In the rows, 128 means zero.
Rotation paths and how fast each direction turns (deg/step):
Each turn is a multiple of 5 degrees from 10 to 175, or 0.
Each row of a path follows its step; steps can be skipped.
Path 1:
step 0: [137 127 142 131 134 114 132 114 115 126 137 127 128 132 132 140 119 126
 117 117 131 120 128 125 121 119 127 114 121 124 128 133 121 122 153 125
 136 123 132 122 135 134 135]
step 1: [140 131 126 115 122 139 135 130 125 132 123 137 129 132 114 127 140 137
 150 130 134 128 133 112 124 129 124 128 138 128 129 134 144 117 116 120
 120 142 117 125 125 130 129]
step 2: [124 115 134 143 128 128 117 126 133 115 134 122 126 127 147 134 119 118
 124 121 122 134 123 112 124 134 132 135 131 134 138 124 126 140 132 141
 125 136 118 135 135 121 112]
step 4: [131 118 133 142 120 126 134 124 137 138 135 126 117 124 124 125 139 141
 130 146 143 128 116 115 137 133 130 123 133 138 123 130 125 125 124 140
 131 132 143 112 129 126 119]
step 6: [134 135 143 124 145 126 134 136 129 125 142 128 124 114 125 122 126 131
 132 111 129 123 128 117 119 119 135 126 119 120 112 139 133 128 121 129
 145 124 121 113 128 128 130]
step 8: [121 128 119 119 135 113 124 122 130 123 136 134 126 119 124 126 129 113
 127 129 121 120 118 126 118 138 130 128 142 135 124 128 118 135 113 138
 128 132 116 144 139 147 120]
step 10: [130 127 116 130 128 125 126 135 128 135 125 139 129 113 129 121 119 124
 131 145 140 131 126 124 133 123 133 111 122 119 142 115 126 128 127 145
 126 128 142 118 127 144 132]
step 11: [135 138 127 115 129 130 122 126 138 136 131 125 133 131 142 115 136 144
 122 128 133 126 123 127 116 125 125 141 139 136 113 137 122 138 141 119
 125 113 119 135 135 130 128]
step 12: [127 124 133 139 124 119 135 127 116 123 138 132 124 125 120 133 136 120
 122 109 133 140 142 123 133 126 124 127 117 122 133 144 132 123 131 140
 133 127 120 128 110 140 142]
step 16: [139 140 117 126 117 129 129 124 128 127 148 132 136 128 128 124 125 135
 141 139 148 114 120 124 132 131 121 118 127 133 129 118 131 128 133 134
 126 119 127 120 109 122 121]
[130 127 129 128 129 133 128 129 127 126 129 132 132 126 125 130 133 132
 127 132 128 125 128 131 126 127 130 128 130 127 133 127 126 123 131 129
 129 128 129 123 130 130 124]	115
[128 130 127 131 130 125 129 132 129 127 125 130 126 128 127 128 129 128
 125 130 128 128 131 125 127 132 127 128 128 126 126 133 134 122 128 126
 129 132 132 123 125 128 131]	125
[132 127 134 127 130 128 129 128 131 127 129 132 129 131 126 130 130 130
 127 124 128 130 130 129 133 126 133 125 127 128 127 130 126 124 124 127
 131 125 130 133 130 127 133]	125
[127 127 127 129 127 132 133 131 135 122 127 128 129 126 131 125 124 127
 129 125 128 123 132 129 125 127 130 127 125 126 130 125 128 131 128 130
 130 129 130 126 128 126 130]	100
[130 132 123 128 131 126 125 126 126 129 129 129 130 130 128 125 125 127
 127 129 128 125 132 126 124 132 127 124 123 126 130 128 124 125 127 127
 130 127 129 133 133 127 126]	140
[132 126 130 128 130 130 129 130 124 127 126 127 126 128 126 128 130 125
 128 121 123 124 127 124 124 128 128 128 130 130 129 125 127 126 128 126
 124 133 128 131 126 129 127]	60
Path 2:
step 1: [142 121 145 123 142 123 129 120 114 138 116 128 123 145 121 130 124 146
 123 139 131 130 130 125 126 139 136 131 129 127 140 126 118 138 141 131
 122 123 130 129 134 134 134]
step 4: [121 130 124 127 135 116 115 132 132 130 126 120 140 142 126 131 136 122
 138 115 118 142 130 125 129 128 134 115 122 125 120 133 141 125 134 151
 134 129 130 143 135 135 131]
step 6: [134 118 147 124 138 130 132 127 127 134 128 136 123 145 117 139 123 127
 131 143 133 141 132 127 120 129 143 130 121 131 137 127 120 134 142 126
 126 125 125 112 139 134 136]
step 8: [126 116 111 121 130 120 126 134 130 129 141 127 133 120 125 121 137 129
 135 132 125 143 130 137 135 131 125 133 133 118 121 140 139 126 140 112
 116 108 129 130 128 140 127]
step 9: [122 141 128 132 133 121 127 133 132 130 116 131 135 142 123 128 131 126
 144 116 122 140 120 133 124 129 119 113 133 133 127 150 136 131 132 139
 132 122 121 143 136 141 127]
step 11: [123 126 144 125 125 123 135 118 129 141 133 135 114 136 121 130 127 138
 135 136 131 135 121 131 119 129 148 122 122 114 137 129 122 130 132 128
 125 129 115 105 132 136 128]
step 13: [133 121 119 121 131 117 115 123 122 123 128 126 131 124 126 122 137 141
 125 136 128 139 125 135 128 136 125 119 137 114 119 135 134 121 135 126
 107 112 137 136 115 141 130]
step 14: [119 127 113 130 140 122 130 140 132 132 131 134 132 136 125 121 127 126
 147 124 131 135 131 135 138 128 121 132 131 128 131 154 132 130 130 134
 130 121 118 140 141 145 131]
step 16: [126 123 134 129 130 119 131 118 120 154 137 121 123 138 132 126 130 143
 131 126 123 137 128 127 127 131 149 131 117 113 132 115 128 135 135 133
 132 131 118 119 135 130 127]
step 19: [116 127 116 131 133 120 115 134 128 125 140 136 125 132 131 125 130 131
 135 127 134 141 138 130 138 131 127 123 130 120 132 151 131 115 128 145
 117 121 130 137 128 144 136]
[127 129 127 131 128 125 129 131 129 132 127 123 127 126 131 127 128 125
 130 129 125 128 129 130 125 128 123 128 130 129 131 125 128 120 129 128
 125 126 124 131 132 127 128]	65
[130 127 127 124 130 127 130 125 129 130 124 129 132 125 127 126 127 130
 127 127 125 128 129 127 127 130 130 127 127 128 126 127 125 122 128 121
 129 122 131 124 128 127 127]	145
[131 129 125 128 123 130 129 128 127 135 126 127 129 126 122 128 127 125
 129 128 125 130 126 128 133 126 130 126 127 132 128 125 131 127 125 133
 130 129 126 126 127 130 128]	65
[125 127 131 135 130 130 132 131 127 127 125 130 125 128 125 125 124 131
 127 126 131 129 132 130 131 128 129 127 126 130 133 127 126 124 129 128
 128 130 131 128 127 131 129]	80
[125 127 130 131 124 124 130 130 128 132 127 128 135 131 125 128 127 127
 128 129 129 127 128 125 128 131 124 131 125 126 125 131 127 128 126 129
 122 130 129 125 126 125 127]	0
Path 3:
step 0: [124 126 142 125 116 123 124 125 142 118 123 135 129 123 122 126 137 138
 125 139 124 143 117 142 130 114 135 127 131 121 128 104 119 125 139 116
 139 121 129 119 138 128 126]
step 1: [123 122 137 124 125 113 120 117 128 110 129 129 120 122 134 126 134 124
 122 143 116 135 113 132 134 112 130 133 133 128 118 125 119 139 137 146
 128 134 121 123 129 136 113]
step 3: [123 113 133 131 115 137 125 121 119 112 127 125 127 119 123 128 133 126
 128 121 131 125 127 128 145 115 127 116 114 138 123 122 125 132 151 128
 141 136 119 138 125 141 126]
step 7: [118 133 131 129 115 136 127 116 126 120 128 118 130 135 132 123 132 109
 138 132 117 133 122 130 136 113 127 138 123 127 137 132 114 132 133 142
 144 139 118 141 138 130 117]
step 8: [128 114 130 140 108 123 135 123 126 131 116 117 138 137 124 123 135 123
 124 128 120 135 118 124 145 115 129 120 104 121 133 122 133 118 135 134
 140 131 123 128 130 125 132]
step 9: [132 108 127 131 108 132 130 132 126 128 133 121 136 113 131 126 116 133
 134 115 111 132 117 132 138 118 120 121 127 131 134 124 123 134 130 144
 146 122 124 126 123 137 120]
step 10: [137 125 131 132 125 125 136 108 131 137 134 120 134 127 128 121 136 127
 123 114 122 125 107 122 136 117 118 127 125 133 139 132 116 137 127 132
 134 105 120 116 133 133 137]
step 12: [120 131 129 135 109 132 142 118 146 114 133 126 142 145 120 117 133 123
 132 131 128 123 128 126 131 111 124 124 126 124 139 125 121 127 123 129
 143 118 140 129 137 127 121]
step 15: [144 111 128 125 136 136 143 113 133 132 128 134 126 121 131 123 131 132
 126 120 127 130 122 126 130 110 116 132 131 136 133 125 114 133 129 140
 148 135 132 131 132 148 131]
step 19: [138 135 113 112 130 137 129 130 125 131 131 122 122 134 130 116 132 126
 107 135 119 129 113 121 123 117 127 139 139 130 134 125 123 127 143 132
 150 135 133 141 132 127 129]
[130 128 126 125 132 126 124 127 125 132 124 130 127 130 123 126 126 130
 130 131 125 125 127 128 128 126 127 132 127 128 125 129 125 132 128 130
 127 123 129 129 129 132 127]	80
[125 127 125 123 128 128 127 124 126 127 130 130 123 126 128 133 129 129
 129 133 131 134 127 133 130 128 127 127 125 129 127 130 131 128 128 125
 127 124 127 130 128 125 127]	10
[127 131 129 126 126 130 126 125 131 128 130 126 132 123 130 128 131 127
 128 129 132 122 129 133 125 132 128 131 126 128 131 125 128 129 130 129
 126 123 132 125 126 130 130]	60
